In the data rows, 128 means zero.
Some points:
[121 118 146 110 135 113  99 186 118 127 157 124  78 150 161  89 162 159 116 193 158 114  92 116 139  73 109 146 133 140  86 119 127  80  80 146  78 141  76 125 103 100  96 100 118 122  92 134 156 148 110  78 127  72 132 107  56 113 171  93 158  98 131 171]
[114 161 136 137 162 140  83 142 159 114  52 167 138 123 180 113 153  69 107 165 185 123 156 116 154 199 139 118  68 151 159 134 119  98 103 143  55 103 129 102  70  96 180 115 108 115 145 152 120  82 152 161  67 102 115 139  99  63 133  99  81 161  91 181]
[100 174  96 122  83 154 152 118 120 114 106 135  77  99 159 135 111 135 103 106 121 145 103 143 126 131  96 122 100 142 180 154 102 122 156 123 137  70 100 159 106 164 120 162 109 119  55 139  96 123 181 121 103 162 175  48 102 165 118  89 128 128 182 133]
[126 146 128 151 135  98 128 125 117 203 118 100 111 130  43 131 129 101 131 103 121 111  69 121 154 110 153 159 132 146 196  89 174 148 121 146 218 134  90 133 112  73 148 147 120 152 103 160 121 123 133 166 165 121 127 136 114  94 151 182 121 141 150 176]
[158 116 149 110 156  69 171 165 135 102 120 108 145 134 166 120 144 151 127  88 111 120 107 171 124 146 143 132 137 141 142 118 147 191  99 138  64 142 161 135 157 128 152 191  52 120  59 141 114 149 141 140  77 121 121 163 104 126 106 193 159 141  89  70]
[158 171 125  96 168 216 116  80 149 135 145 123 142 128 121 133 132 181  96  97 180 181 148  94 101  89 170 108 108 162  74 153 157 116 138  81 165 122 149 114 175  99  82 130 106 117 116 139 111 113 139 156  96 116 163 125 102 149 170 157 117 156  85 177]
[127 157 179 111 116 141 146 160  78 141  68 111 134 166 139 138  94 197 136 132 163 139  60 136  65 192 152 104 130  83  92 110 120  64 146 117 124 130  98 162  92 147 138  98  70 169 142 140 121 102 135 124 114 131  97 178 120 149  98  91 114 162 132 117]
[196  95 137 190 109  69  99 139 156 138 138  69 140  73 116 142 117 107 118 141 102 179 191 150 106 155  89  97 124 201 109 110 110 129 124 116 160  90  65 102 141 113  75 114 124 140 122 109 135 146 132 105 132 171 112 164 140 122  81  93 173 162 141 174]
[149 156 119 118 110 171 127  83 159 131 129 124  90 143 141 174 142 147 167 116 116 122 112 123 153 198  85  98 146 130 116 101 131 140 142 161  72 131 146  55  75  94  80 169 181 124 117 139 178 183 136  84 212  99 148 109 118 142  86 123  70 144 139  90]
[111 100  68 140 121 134 148 138 125 113 160 130 124 172 108 146 142 140  93 154 148 106 149 107 135 180 178 193 162 148 107 175  86 178 134 183 160 152 149 161 211  81 115 128 163 130 119 169 132  82 134  36 155 167  98  97 142 149  99 140 132 138 144 154]
[148 139  99 153 109 121 210  88 110 173 124 150 112  75 103 100 124 135  83 171 118 158 155 100 123 153 114 113 203 104 146 142 145 128 134 123  98 186 143 108 131 174 142 139  76 149 171  77 126 117  71 169 126  91 109 119 103 133 149 126 136  89 146 166]
[109 100 136 163  85 167 110 146 165 177 148 164 114 122 146 122  82 162 171 108  79  83 139 164 202 106  95 123 141 146 116 161 104 178 129 129 153 126 138 175 109 151 122 153 168 167 150 191 195 113 101 167 137 110 161 186 152 191 152  81 114 129 124 142]
[166 119 153 110 106 168 128 150  86  89 172 154 182  92  74 137 121 120 125  68 158 157 121 165 190 165 106 133 142 160 120 149 171 147 101 127  95 104  99 157  70 137 177 130 158 156 184 123  79 166 103  69 105 164 159 135 170 137 164 105 103  92 120 129]
[150 129 118 127 174 178 166 170 138 119 115 127 135 103 117  97 131 137 154 105 152 131 124 146 102  83 123 114 116 115 185 132  87 128  66 186 118 191 121 141 134 166 137  88 146 103 153 114 206 189 209 134 154 146  91  87 137 110 130  68 110 160 104 142]
[106 112 149  87  86 113 103 128 194 158 115 143 165 145 124 115 159 109 169 151 152 167 158 111 106  97 155  77 147 114 183 141 174  85 148 193 115 105 154 133 159 145 138 121 135  94 132 168  85 172 134  93 102  51 135 165 134 160 117 111 148 124 190  97]
[133 117 162 139  90 104 114  75 134 130 125 190  99 137 105 141 138 195 156 135  51 103 148  95 143  88 127 120  92 148 119 122 177 152 155  67 124 133 141 161  75 169 141 135 161  98 141 156 107 132 180  62 133 127  68 100 142 126  86 145 144 146  54 153]
[179 101 103 121  68 132 173 164  88 117  96  95 130 162 157  39 143 103 114 174 144 128 108 132 143 106 134 125  92 165 107 119 118 111 149 130 203  80 137 121 136 154  76 179 201  92 126  83  89 141  65 181 151 173 120 146 196  91 151 149 103 106 104 103]
[ 86  89  40 148 102 126 138 115  93 108 155 135 136 151  82 122 191 139 177 107 149 101 144 171 103 102 139 112  84 133 116 124 143 157 166 101 138 140 124 123  97 113 128  91  69 125 144 134 150 124  87 148 101 134 110  87 120  91  78 136 145 145 180  82]
[182 152 133 106 140  49 176 104 130  75 105 133 148 130 138 175 129  96 138  93 159  48 140 155 149 106 183 163 119 109 136 103 125 116 150  89 122 160 142  98 153 163 115  61 190 117 115  60 111  85 146 151 112 116 182 143 112 177 124 146 119 104 179 156]
[122 101 134  63 132 112  75 111 194 116 129  81 112  87 127 127 123 112 109 114 131 108 110 146  47 112 163 146 131 133 140 109  95 168 128  77  75 119 131 155 158 184 134 145 106 171 148  75  85  82 106 142 190  89 128 138 182  45 190 104 111 115 127 132]
[ 76 156 161 143 134 132  68 154  66 108  97  90 144 145 133 128 184 145 116 115  70 132 112  78 147 167 122 183  81 128 152 131 105 140  99 150 152 135 134 128 173 161 100 148 129 135 241 139 143 171 106 136 151 132 177 101 122 166  99 148 166 100 141 113]
[118 134  94  87 128 110 122  79 124 164 167 102 188 171 113 172 136 121 102 167  93  90 128 154 187 114 172 111 184  64 126 143 109  72 118  78 109  83 124 120 111 126 112 151 153 160 126 121 154 147 150 171 101 204 153 122 159  88 127 165 173 153  98 108]
[129 147 136 106 136 130  89 108  84 157 118 133 108 168 143 152  51  83  97 136 118 171 156 133 159  89 132 131 117 157 138 185  94 148 145 135 187 185 125  90  98 114 106 108 103 135 135 103 141 111 170  85 112  96  61 154 138 142 144 148 129 101 140  40]
[128 124 155 216 164 135 140 167 157 174 150 128 120 114 166 140  95 114 146 181 152 160 111  83  38  71 138 135 137  96 139 106  89 150 105  91  76  78 176 130 123  75 175  73 140 114 147 116 103 145 113 143 129 154 136 118 103 149 133 186 105  95 144 102]
[112  92 151 129 143 121 116 110 108 191 179 119  86 132 114  94 117  77 110  63  49  99 152 169 101 148 130 131  93  43  87 165 185  98 112 162 132 159 137 128 164  68 162 134 157  97  80 106 116  88 108 123  87 129 140 112 103 148 108 100  96 126  91 100]
[112 122 102 140 129 117 139 164 107  52 143 141 139  35 191 123  90  82 157 173 150 156 126  79 100 110 114 162 168  81 130 115 190 112 150 130 145 163  95 112 140 162 118 103 112 153 105 171 158 108  85 143 133 114 169 131 167 100 113 176  93 169  79 126]
[ 55 115 167 156 233 126 107  52 101  77  87 157 130 132 142 144 149 143 171 112 173 142 132  97 156 136  71  92 173 132 129 109  92 106  89 114 122 109 134 173 164 119 139 142 113  93  64  69 137 123 101 119 149 143  89 154 148 129 165 111 146 141 155 135]
[113 142 108 103 130 138 143 160 187  80 166 152 157 165  75 133  93 124  95 115  80 110 134 128 131 154  54 135 124 112  55  65 110 123 197 148 188 110 167  82 144 110 176 129 116 115 150 158 115 121 156 175 165 150 108 120  98 129 141 121 189  61 125 117]
These points spread out most along one direction. Take the direction at right angles to it along which they spread out most. Go by this last direction. Where along it does each point below lie, from 0 to 99? 50 is the average, and the first point above lies past it. One standard deviation of the points above along it is 16.
[182 152 133 106 140  49 176 104 130  75 105 133 148 130 138 175 129  96 138  93 159  48 140 155 149 106 183 163 119 109 136 103 125 116 150  89 122 160 142  98 153 163 115  61 190 117 115  60 111  85 146 151 112 116 182 143 112 177 124 146 119 104 179 156] 23
[ 76 156 161 143 134 132  68 154  66 108  97  90 144 145 133 128 184 145 116 115  70 132 112  78 147 167 122 183  81 128 152 131 105 140  99 150 152 135 134 128 173 161 100 148 129 135 241 139 143 171 106 136 151 132 177 101 122 166  99 148 166 100 141 113] 57
[113 142 108 103 130 138 143 160 187  80 166 152 157 165  75 133  93 124  95 115  80 110 134 128 131 154  54 135 124 112  55  65 110 123 197 148 188 110 167  82 144 110 176 129 116 115 150 158 115 121 156 175 165 150 108 120  98 129 141 121 189  61 125 117] 41
[106 112 149  87  86 113 103 128 194 158 115 143 165 145 124 115 159 109 169 151 152 167 158 111 106  97 155  77 147 114 183 141 174  85 148 193 115 105 154 133 159 145 138 121 135  94 132 168  85 172 134  93 102  51 135 165 134 160 117 111 148 124 190  97] 62
[126 146 128 151 135  98 128 125 117 203 118 100 111 130  43 131 129 101 131 103 121 111  69 121 154 110 153 159 132 146 196  89 174 148 121 146 218 134  90 133 112  73 148 147 120 152 103 160 121 123 133 166 165 121 127 136 114  94 151 182 121 141 150 176] 38
[118 134  94  87 128 110 122  79 124 164 167 102 188 171 113 172 136 121 102 167  93  90 128 154 187 114 172 111 184  64 126 143 109  72 118  78 109  83 124 120 111 126 112 151 153 160 126 121 154 147 150 171 101 204 153 122 159  88 127 165 173 153  98 108] 30
[114 161 136 137 162 140  83 142 159 114  52 167 138 123 180 113 153  69 107 165 185 123 156 116 154 199 139 118  68 151 159 134 119  98 103 143  55 103 129 102  70  96 180 115 108 115 145 152 120  82 152 161  67 102 115 139  99  63 133  99  81 161  91 181] 69
[121 118 146 110 135 113  99 186 118 127 157 124  78 150 161  89 162 159 116 193 158 114  92 116 139  73 109 146 133 140  86 119 127  80  80 146  78 141  76 125 103 100  96 100 118 122  92 134 156 148 110  78 127  72 132 107  56 113 171  93 158  98 131 171] 68
[133 117 162 139  90 104 114  75 134 130 125 190  99 137 105 141 138 195 156 135  51 103 148  95 143  88 127 120  92 148 119 122 177 152 155  67 124 133 141 161  75 169 141 135 161  98 141 156 107 132 180  62 133 127  68 100 142 126  86 145 144 146  54 153] 67
[111 100  68 140 121 134 148 138 125 113 160 130 124 172 108 146 142 140  93 154 148 106 149 107 135 180 178 193 162 148 107 175  86 178 134 183 160 152 149 161 211  81 115 128 163 130 119 169 132  82 134  36 155 167  98  97 142 149  99 140 132 138 144 154] 51
[127 157 179 111 116 141 146 160  78 141  68 111 134 166 139 138  94 197 136 132 163 139  60 136  65 192 152 104 130  83  92 110 120  64 146 117 124 130  98 162  92 147 138  98  70 169 142 140 121 102 135 124 114 131  97 178 120 149  98  91 114 162 132 117] 61
